In the rows, 128 means zero.
First come named turns, each shown by rows before and after it. For each pair of rows after them, which turns, in which order, take the first row to the second? The first pair is done for you.
turn Dil:
[110  99 128 130 103 132 113 167 138 117] |-> [118 109 131 136  97 114 134 170 145 123]
[163 131 127 139 131 101 154 148 131 150] |-> [167 140 120 125 153 111 124 139 143 149]
[132 129 132 128 108 114  89 156 150  96] |-> [126 126 132 130 101 114  92 159 146  96]
turn zadil:
[147 143 118 118 130 114 149  96  98 154] |-> [154 146 122 113 127 105 150 105 119 159]
[ 98 137 119 111 144 105 147 119 145 140] |-> [ 97 137 132 119 124 100 159 131 137 132]
[135 140 145 116 126 136 106 149 141 116] |-> [128 136 145 120 117 144 112 144 117 105]
[116 114 132 135 132 120  96 135 117 141] |-> [120 118 139 134 128 110  98 141 130 139]
turn gib:
[ 76 118 119 138 163 125 123 100 129 135] |-> [ 84 104 117 129 160 121 106 121 151 144]
[125  65  94 127 108 135 100 163 108 128] |-> [107  97 148 136  77 111 127 178 139 100]
[112 121 108 148 133 137 164 102  61 135] |-> [137  69  87 122 128 134 107 152 114 168]
turn niv:
[ 86 172 145 114 164 100 155  89 150 126] |-> [ 74 136 168 137  96 111 171 127 108  95]
[ 80 123 142 103 154 144  81 123 156 122] |-> [ 79  86 151 118 101 145 102 159 131 113]
[102 129 147 129 118  96 143 159 159 116] |-> [103 137 142 127 134  94 140 150 169 122]
Now pairs of rows:
Between the rows of a pair lie two turns.
[119 132 136 126 148 103 139 124 142 124] |-> [122 126 136 131 132 102 153 130 131 121] => zadil then niv
[187 126  86 125 163 153  76 125  99 133] |-> [188 101  93 133 127 152  90 152  78 123] => niv then niv
[106 111 111 123 148 156 103 125 107 129] |-> [104 111 140 122 115 142 104 162 140 118] => gib then zadil
[145 161 124 115 174 101 143 106 159 152] |-> [101 123 153 128 110 159 102 127  90  87] => Dil then niv
[ 91  80 101 142 131 138 116 137 123 144] |-> [ 95 126 104 137 171 117 131 106 150 154] => Dil then niv
[150 124 138 116 155 152 101 115 138 129] |-> [126 117 157 117 136 156  99 127 142 113] => gib then Dil
[199 141 129 132 135 163  75 140 109 110] |-> [195 144 164 141  95 135 105 168 132 100] => niv then gib
[142 170 149 127 133 127 114 124 154 109] |-> [126 159 138 127 140 150  97 113 128 104] => Dil then gib
[113 159 129 117 155  98 169 107 109 121] |-> [105 142 144 125 119 117 160 128  80  91] => Dil then niv
[155 157 137 145 128 109 181 118 114 124] |-> [153 157 113 133 164 113 158 101 123 145] => zadil then zadil
[202 132 106 111 135 157  67 126  88 137] |-> [172  99 117 132  80 151 116 149  49 130] => Dil then Dil
[114  86  99 116 123  76 142 141 158 181] |-> [ 94  96 118 138  88  85 184 132 101 148] => zadil then gib
[138 152 143 116 136  89 147 143 172 145] |-> [ 96 165 164 126 124 134 132 114 104  92] => niv then zadil
[ 77 134 134 122 127 117 139 124 155 133] |-> [ 93 140 124 117 143 109 141 117 164 146] => gib then zadil
[150 108 139 127 101 115 111 178 176 131] |-> [144 141 137 147 110  91 187 143 146 139] => gib then niv
[ 70 162 138 119 155 107 144 106 158 146] |-> [ 78 163 167 135 111  99 170 128 143 122] => niv then Dil
[119  99 124 127 127 114 127 135 106 140] |-> [105 123 137 127 135 127 115 115 103 121] => niv then niv
[156 156 147  96 110 119 157 147 147 144] |-> [149 178 146  95 136 133 144 118 136 132] => Dil then gib
[111 125 122 126 142 127 117 112 144 132] |-> [105 134 130 130 140 125 124 109 143 127] => gib then gib
[ 57 129 150 145 112 130 130 126 103 113] |-> [ 65 141 121 139 154 128 135  98 103 137] => Dil then zadil
[123 137 117 153 151 169 154  61  49  98] |-> [173 154 126 109 190 112 106 107 212 150] => zadil then gib
[115 163 148 121 114 101 132 125 157 131] |-> [104 160 157 127 100 119 124 126 134 109] => Dil then zadil
[165 163 145 142 171  97 195 109 135 142] |-> [157 132 160 158 116 104 208 140 102 118] => niv then niv
[111 151 147 123 131 136 128 129 127 107] |-> [116 117 134 126 109 132 141 151 115 118] => zadil then niv
[ 98 168 198 138  95 131 119 119 138  70] |-> [142  69 100 151  91 141 151 132  54 135] => gib then niv
[158 119 108 152 117 116 168 135 100 144] |-> [167 133 103 127 160 118 120 126 157 160] => niv then gib
[122 146 118 142 127 150 140 111  86 104] |-> [115 132  99 124 154 156 105 106 112 127] => zadil then Dil
[ 59 145 144 125 143  68 170 112 179 159] |-> [ 51 143 129 107 177 107 106  96 180 154] => Dil then Dil
[162 137 111 129 148 141 135 101  90 125] |-> [179 145 131 119 143 112 132 125 153 133] => zadil then gib
[142 165 127 137 163 126 117 111 144 129] |-> [150 159 119 149 152 134 138 107 105 123] => zadil then gib
[118 109 126 133 117 115 148 110  92 128] |-> [138  92 116 128 116 103 140 132 117 145] => gib then Dil
[172 197 123 128 180 121 138  76 129 113] |-> [161 189 150 147 134 125 168  90  90  84] => zadil then zadil
[154 110 102 118 128 111 140 177 192 147] |-> [116 186 128 118 170 149 120  98 158  94] => niv then gib
[123  77 127 145 106 133 159 143  81 155] |-> [134 113 133 116 157 103 127 140 181 181] => niv then gib
[130 141 138 102 147 131  73 138 179 120] |-> [121 120 162 137  74 112 146 166 131  99] => gib then niv
[ 57  65 109 124 101 126 136 164 138 163] |-> [116 115 121 123 126  79 173 158 192 182] => Dil then Dil
[ 85 134 108 116 136 141 133  89 140 152] |-> [101 143 123 107 130 129 120 111 179 152] => zadil then Dil
[166 150 133 119 139 126  93 138 175 114] |-> [157 165 114 132 161 145 116  91 112 109] => gib then gib
[148 125 137 123 110 128 119 147 137 127] |-> [142 125 125 116 128 138 100 134 140 131] => niv then Dil
[146 136 142 127  91 122 124 131 123  80] |-> [124 121 122 128 106 142 129 110  87  90] => zadil then Dil
[155 169 137 131 126  95 172 105 132 125] |-> [142 155 156 133  96 135 136 119  98  80] => Dil then niv
[143 178 132 112 194 136 112  75 115 125] |-> [171 185 139 121 181 120 140  81 114 126] => zadil then gib
[121  87 158 105 121 157  95 164 124 117] |-> [107 117 159 121 130 166 129 122  77 101] => gib then gib
[156 169 163 123  84 116 139 132 137 115] |-> [156 112 106 127  91 124 157 133  90 155] => zadil then niv
[134 163 123 130 168 115 105 113 126 124] |-> [143 153 152 144 113  99 131 151 127 106] => zadil then niv
[ 66 166 173 147 116 110 147 112 138 111] |-> [ 76 119  98 127 169 148  90  92 115 151] => zadil then gib
